Small tables with named rows and columns. After each table, cells are looked up by row and column.

Table mivog
|  | gusob | lifiret | mov | fiz |
|---|---|---|---|---|
| sop | 122 | 67 | 147 | 143 |
| kuf | 151 | 119 | 96 | 136 |
| fipus | 68 | 110 | 176 | 117 |
| zuz | 54 | 52 | 160 | 173 |
| piloti | 123 | 38 | 59 | 45 |
| kubozit | 126 | 158 | 181 | 157 |
| bog | 132 | 80 | 153 | 210 |
| kire | 81 | 106 | 106 | 138 |
| silati | 89 | 152 | 114 | 131 |
| pufo | 154 | 150 | 103 | 161 |
| mok | 103 | 85 | 148 | 182 |
| bes | 100 | 94 | 76 | 39 |
| tik | 74 | 107 | 117 | 153 |

fiz of mok = 182
gusob of fipus = 68
mov of pufo = 103
gusob of kuf = 151
gusob of mok = 103
lifiret of tik = 107
fiz of kubozit = 157
lifiret of silati = 152
fiz of fipus = 117
lifiret of piloti = 38
gusob of kire = 81

zifi =
	gem	zosage	gatos	nozimon	bez	danif	val	fen	mokones	rirula
finiso	-87.6	-67.3	35.7	43.3	-27.8	-25.4	-42.8	2.0	4.3	54.8
naveg	-69.0	-79.0	48.4	66.0	-37.3	-7.8	-17.4	31.1	-24.9	59.6
duf	-79.4	-46.9	49.9	38.5	-7.6	-9.3	-19.3	6.5	-20.2	50.4
zevi	-77.1	-80.0	31.3	50.8	-10.8	-40.9	-36.1	2.7	-51.4	35.8
lazo	-57.2	-75.8	30.1	68.9	-18.9	-7.8	-33.8	15.1	-29.3	29.8
gizeda	-95.6	-7.7	11.9	39.8	13.0	20.8	-17.0	-11.6	10.5	-4.8
zafodov	-97.1	-62.3	32.2	55.8	-0.9	-26.2	-40.0	-11.0	-33.7	37.5
babik	-51.2	-74.6	13.6	84.9	34.7	36.9	-31.4	22.3	3.0	49.3
rud	-77.5	-65.0	36.3	72.5	-22.3	27.7	-18.0	29.5	19.0	36.3

gem of lazo: -57.2
bez of lazo: -18.9
mokones of rud: 19.0
fen of rud: 29.5
val of rud: -18.0
mokones of naveg: -24.9
val of babik: -31.4
rirula of zevi: 35.8
nozimon of gizeda: 39.8
nozimon of zafodov: 55.8
gatos of naveg: 48.4
fen of lazo: 15.1
nozimon of rud: 72.5
bez of naveg: -37.3
gatos of gizeda: 11.9
rirula of lazo: 29.8
danif of duf: -9.3
gatos of zafodov: 32.2
danif of zevi: -40.9
Which row has the largest zosage? gizeda

vav =
cols = bur, gafiv, kopidap, nud, mog, tupo
merima: [0.144, 0.238, 0.136, 0.276, 0.144, 0.177]
rir: [0.119, 0.066, 0.145, 0.047, 0.285, 0.370]
kuvi: [0.833, 0.536, 0.837, 0.435, 0.703, 0.187]
mirofo: [0.263, 0.467, 0.211, 0.545, 0.094, 0.170]
keb: [0.251, 0.465, 0.203, 0.574, 0.082, 0.075]
milate: [0.728, 0.479, 0.736, 0.375, 0.638, 0.231]
duza: [0.157, 0.130, 0.172, 0.136, 0.279, 0.349]
vanizi: [0.778, 0.517, 0.769, 0.447, 0.648, 0.256]
vago: [0.898, 0.570, 0.902, 0.446, 0.744, 0.169]

mog of rir is 0.285
kopidap of kuvi is 0.837
kopidap of keb is 0.203
tupo of merima is 0.177
mog of duza is 0.279
mog of mirofo is 0.094
nud of duza is 0.136
gafiv of keb is 0.465
Row with the largest mog: vago

tufuv =
|  | lebal | rasoga | zopita |
|---|---|---|---|
| rir | 9.36 | 3.06 | -8.51 |
| vepe | -2.20 | -1.98 | -3.29 |
| pipeg | -3.80 | -0.61 | -2.79 |
| sus | -2.28 | -2.12 | -3.29 |
| velelup | -2.00 | -1.98 | -3.72 |
| nuvo | -2.20 | -1.98 | -3.29 |
| miti | 0.73 | 2.70 | 1.88 |
| zek | -2.20 | -2.00 | -3.29 |
| roze | 0.16 | 1.75 | 0.95 |

What is the zopita of zek in tufuv? -3.29
What is the rasoga of vepe in tufuv? -1.98
What is the zopita of rir in tufuv? -8.51
What is the rasoga of velelup in tufuv? -1.98
What is the zopita of pipeg in tufuv? -2.79
What is the rasoga of pipeg in tufuv? -0.61
What is the lebal of nuvo in tufuv? -2.20
What is the zopita of roze in tufuv? 0.95
What is the lebal of sus in tufuv? -2.28

Table gem
,firomi,muni,sofubo,sov,lek,fisul
sus,-4.64,-2.60,0.38,3.74,5.78,6.32
burula,-4.27,-5.56,-4.63,-2.59,0.20,3.74
vodib,0.48,3.66,5.85,6.33,4.88,1.81
ges,1.32,-1.61,-4.25,-5.56,-4.53,-2.59
nebif,3.33,1.32,-1.61,-4.25,-4.96,-4.64
dosim,-1.61,-4.26,-5.56,-4.63,-3.05,0.38
ridonu,0.94,2.07,3.25,4.11,4.61,3.41
beret,4.01,4.28,3.38,1.31,-2.07,-4.26
dod,-2.60,0.45,3.70,5.90,6.02,4.67
mepokon,-5.58,-4.63,-2.59,0.36,4.01,5.90
sifarib,4.26,3.35,1.32,-1.60,-4.31,-5.58
gam,3.21,4.03,4.33,3.41,1.23,-1.61
debive,2.06,3.22,4.07,4.36,3.67,1.33

What is the sov of sifarib in gem?
-1.60
What is the fisul of ridonu in gem?
3.41
What is the firomi of sus in gem?
-4.64
What is the sov of ges in gem?
-5.56
What is the firomi of beret in gem?
4.01
What is the sov of sus in gem?
3.74
What is the sov of burula in gem?
-2.59
What is the fisul of vodib in gem?
1.81
What is the muni of vodib in gem?
3.66
What is the sov of debive in gem?
4.36
What is the lek of vodib in gem?
4.88
What is the fisul of beret in gem?
-4.26
What is the sov of mepokon in gem?
0.36
What is the fisul of sus in gem?
6.32
What is the firomi of debive in gem?
2.06
What is the lek of dosim in gem?
-3.05
What is the sov of nebif in gem?
-4.25
What is the muni of beret in gem?
4.28
What is the firomi of burula in gem?
-4.27

